(in the rows, 128 means zero)
The rows below fall into families. The same turns and mirrors carry the whole set onto itself and the rows of a family onto each other. For each named row, which other rows are in its family? Write them in the order they are listed.
These 30 rows form 6 families of 5 rows each.
Q_780: [137 130 139 119 113 143 161 140 132 103 130 124 128 178 187 119 109 154 120 137 135 156 123 110]
Q_645: [126 123 123 121 106 130 155 132 133 110 128 112 122 169 182 113 107 137 130 127 135 175 122 121]
Q_255: [94 156 98 120 136 132 119 136 127 117 111 123 111 167 174 142 125 122 122 117 145 152 123 120]
Q_983: [126 161 121 145 140 101 132 139 110 166 122 158 136 117 129 107 139 182 82 143 124 149 80 92]
Q_984: [98 156 106 141 145 122 127 157 111 122 105 108 122 180 169 137 124 119 104 119 148 148 124 118]
Q_717: [86 163 113 124 167 121 111 150 119 132 132 130 123 154 121 146 124 145 83 144 140 147 70 117]
Q_401: [108 153 138 138 139 83 142 134 95 144 145 145 155 128 135 95 143 188 84 143 133 143 104 86]
Q_377: [119 157 114 138 144 100 142 134 99 149 142 132 150 120 125 104 153 177 78 146 138 146 80 90]
Q_85: [143 150 148 118 99 106 171 147 130 143 132 147 150 161 149 102 132 183 115 148 121 152 115 79]
Q_345: [115 139 102 137 160 133 132 132 134 103 113 129 118 174 176 141 120 116 104 117 142 143 115 108]
Q_998: [83 170 101 129 164 123 115 132 124 138 118 148 111 134 139 139 123 153 90 136 126 142 79 121]
Q_154: [136 122 123 109 100 133 140 143 115 118 127 116 129 160 191 113 123 149 131 134 149 173 127 111]
Q_452: [86 139 117 144 163 111 115 137 111 110 110 128 121 174 155 133 121 121 104 112 148 144 130 115]
Q_81: [118 157 114 118 153 91 149 139 119 148 134 158 154 125 136 109 143 180 88 151 107 144 91 83]
Q_466: [146 136 146 130 84 105 163 134 132 144 143 132 144 150 151 97 126 169 119 137 135 170 102 90]
Q_732: [117 145 126 135 146 95 139 145 101 147 129 147 158 114 119 109 153 179 99 149 119 143 93 92]
Q_243: [118 131 135 115 104 141 147 138 113 113 132 109 139 179 193 115 101 158 122 118 139 151 119 110]
Q_788: [93 150 101 136 174 114 115 139 107 126 125 155 131 142 117 139 123 142 93 141 126 146 79 115]
Q_757: [118 119 125 110 107 136 155 145 106 118 126 94 126 174 177 101 109 162 116 137 129 164 121 125]
Q_400: [87 167 113 130 176 94 118 147 136 142 123 144 124 130 136 141 130 143 90 137 120 149 76 114]
Q_773: [128 132 139 120 86 112 156 142 117 152 131 123 142 164 116 92 138 175 116 131 130 161 106 84]
Q_592: [124 163 135 131 134 88 144 142 127 155 145 146 150 114 133 109 140 179 91 148 125 154 74 90]
Q_782: [99 154 100 144 147 130 126 133 111 112 117 132 125 181 168 140 105 119 104 112 146 147 111 119]
Q_149: [71 149 125 123 177 101 110 141 111 129 134 149 130 144 120 129 121 160 85 140 131 143 88 107]
Q_647: [95 146 101 138 158 116 128 140 134 115 108 121 113 158 172 139 119 114 111 121 130 155 113 129]
Q_692: [121 131 162 125 91 108 152 138 113 134 142 138 143 174 135 93 120 179 117 132 140 157 122 89]
Q_708: [112 114 134 126 123 133 147 132 102 98 135 112 127 175 181 107 104 152 114 131 144 158 134 123]
Q_766: [94 147 99 119 183 112 117 133 134 128 121 155 129 147 130 140 128 136 91 135 116 142 83 97]
Q_731: [127 132 159 113 92 112 152 151 118 145 133 127 155 151 144 101 135 185 126 132 125 150 113 84]
Q_491: [153 131 147 120 93 112 143 151 115 154 130 142 140 147 141 99 129 180 115 143 135 171 101 88]

Same family as Q_732: Q_243, Q_788, Q_782, Q_731
Same family as Q_645: Q_466, Q_400, Q_592, Q_647
Same family as Q_984: Q_717, Q_377, Q_757, Q_773
Same family as Q_766: Q_780, Q_85, Q_345, Q_81

The rows below fall into families. The same turns and mirrors carry the whole set onto itself and the rows of a family onto each other. For each named row, which other rows are in its family? Write them in the order they are listed.
These 15 rows form 3 families of 5 rows each.
Q_136: [131 118 125 131 144 124 129 125 132 145 91 112 161 125 137 82 94 126 117 102 130 111 139 162 166 165 141]
Q_205: [120 124 127 145 97 140 154 149 118 159 104 99 141 143 122 106 99 120 161 124 144 125 139 182 152 194 135]
Q_234: [126 128 121 107 144 120 109 134 105 128 121 97 131 171 96 139 104 100 106 103 132 135 175 153 170 119 127]
Q_916: [157 111 137 136 131 109 127 99 95 182 96 84 122 175 115 151 95 104 138 141 166 133 161 144 144 131 143]
Q_183: [109 106 126 124 91 126 134 129 115 138 109 119 118 150 114 122 129 104 162 124 143 178 122 198 121 173 112]
Q_206: [152 104 139 127 141 97 119 80 123 166 64 106 160 138 112 147 98 125 139 139 149 154 128 157 136 137 162]
Q_514: [145 110 134 142 109 129 138 127 99 166 99 100 142 153 109 150 72 118 172 154 166 129 144 154 146 150 156]
Q_433: [111 116 132 114 149 101 111 115 126 122 70 132 174 128 103 134 117 136 121 111 121 149 118 171 156 147 140]
Q_410: [154 105 112 105 142 128 110 102 133 135 121 99 135 138 127 95 101 95 109 95 139 155 159 158 151 123 143]
Q_83: [118 129 142 153 129 112 147 134 105 176 78 97 145 158 124 122 110 132 136 124 143 99 139 163 165 184 130]
Q_825: [100 116 135 116 131 96 115 116 101 131 88 120 134 168 92 165 153 119 129 113 133 170 124 178 147 142 115]
Q_521: [142 119 116 107 115 138 117 136 110 131 130 94 130 160 91 142 74 94 145 129 146 154 174 160 150 121 145]
Q_177: [102 117 119 108 112 127 118 145 107 106 116 122 144 150 81 160 120 116 150 116 132 170 132 178 157 140 134]
Q_682: [116 114 130 132 112 116 137 117 115 161 105 101 106 165 135 98 147 101 127 103 141 152 138 188 133 177 99]
Q_164: [149 95 127 122 123 110 125 76 135 162 91 102 129 137 135 103 132 104 132 112 147 181 125 181 120 154 136]

Same family as Q_916: Q_234, Q_83, Q_825, Q_682
Same family as Q_433: Q_136, Q_206, Q_410, Q_164

The rows below fall into families. The same turns and mirrors carry the whole set onto itself and the rows of a family onto each other. For each named row, which other rows are in its family? Write them in the order they are listed.
These 40 rows form 5 families of 8 rows each.
Q_338: [83 131 96 113 86 126 113 91]
Q_500: [116 139 142 161 68 115 120 128]
Q_603: [113 147 145 139 66 144 117 112]
Q_913: [90 91 116 129 100 103 140 128]
Q_734: [79 111 152 142 99 139 140 111]
Q_831: [131 131 111 129 59 107 113 128]
Q_163: [137 139 137 128 75 129 121 132]
Q_173: [77 127 142 121 103 139 137 124]
Q_427: [94 136 132 176 84 131 107 104]
Q_93: [117 124 124 107 57 124 135 122]
Q_121: [106 105 91 102 83 131 119 107]
Q_361: [97 119 98 177 84 124 115 104]
Q_972: [118 94 93 161 79 127 119 119]
Q_550: [131 125 107 111 74 112 125 97]
Q_944: [74 138 131 121 95 132 112 92]
Q_351: [91 138 129 109 102 129 105 96]
Q_588: [102 124 131 179 98 125 106 111]
Q_669: [109 94 94 158 99 116 133 105]
Q_104: [112 137 139 147 61 125 121 141]
Q_263: [137 118 109 118 68 116 116 129]
Q_655: [106 143 126 164 81 142 105 133]
Q_577: [78 116 143 121 90 122 138 134]
Q_100: [69 127 129 119 106 141 120 123]
Q_349: [138 128 122 123 67 119 134 130]
Q_261: [109 98 103 164 106 119 113 96]
Q_970: [78 121 143 113 96 114 137 117]
Q_929: [100 102 141 130 111 125 146 132]
Q_992: [114 91 112 157 96 107 144 106]
Q_233: [102 94 128 151 77 118 152 130]
Q_923: [111 146 141 157 76 140 119 132]
Q_725: [98 94 104 162 111 115 115 114]
Q_192: [95 129 111 176 91 138 110 104]
Q_89: [118 133 97 112 85 121 95 105]
Q_542: [121 123 89 113 79 122 119 94]
Q_40: [106 96 128 130 97 116 156 131]
Q_547: [107 85 115 133 100 110 140 132]
Q_501: [79 137 108 119 98 140 110 93]
Q_883: [115 129 114 164 86 149 96 101]
Q_2: [115 123 99 114 90 126 100 86]
Q_137: [82 112 115 123 111 148 113 95]

Same family as Q_669: Q_173, Q_349, Q_923, Q_192, Q_542, Q_40, Q_501
Same family as Q_263: Q_427, Q_944, Q_104, Q_577, Q_261, Q_547, Q_2
Same family as Q_137: Q_603, Q_734, Q_93, Q_121, Q_972, Q_233, Q_883

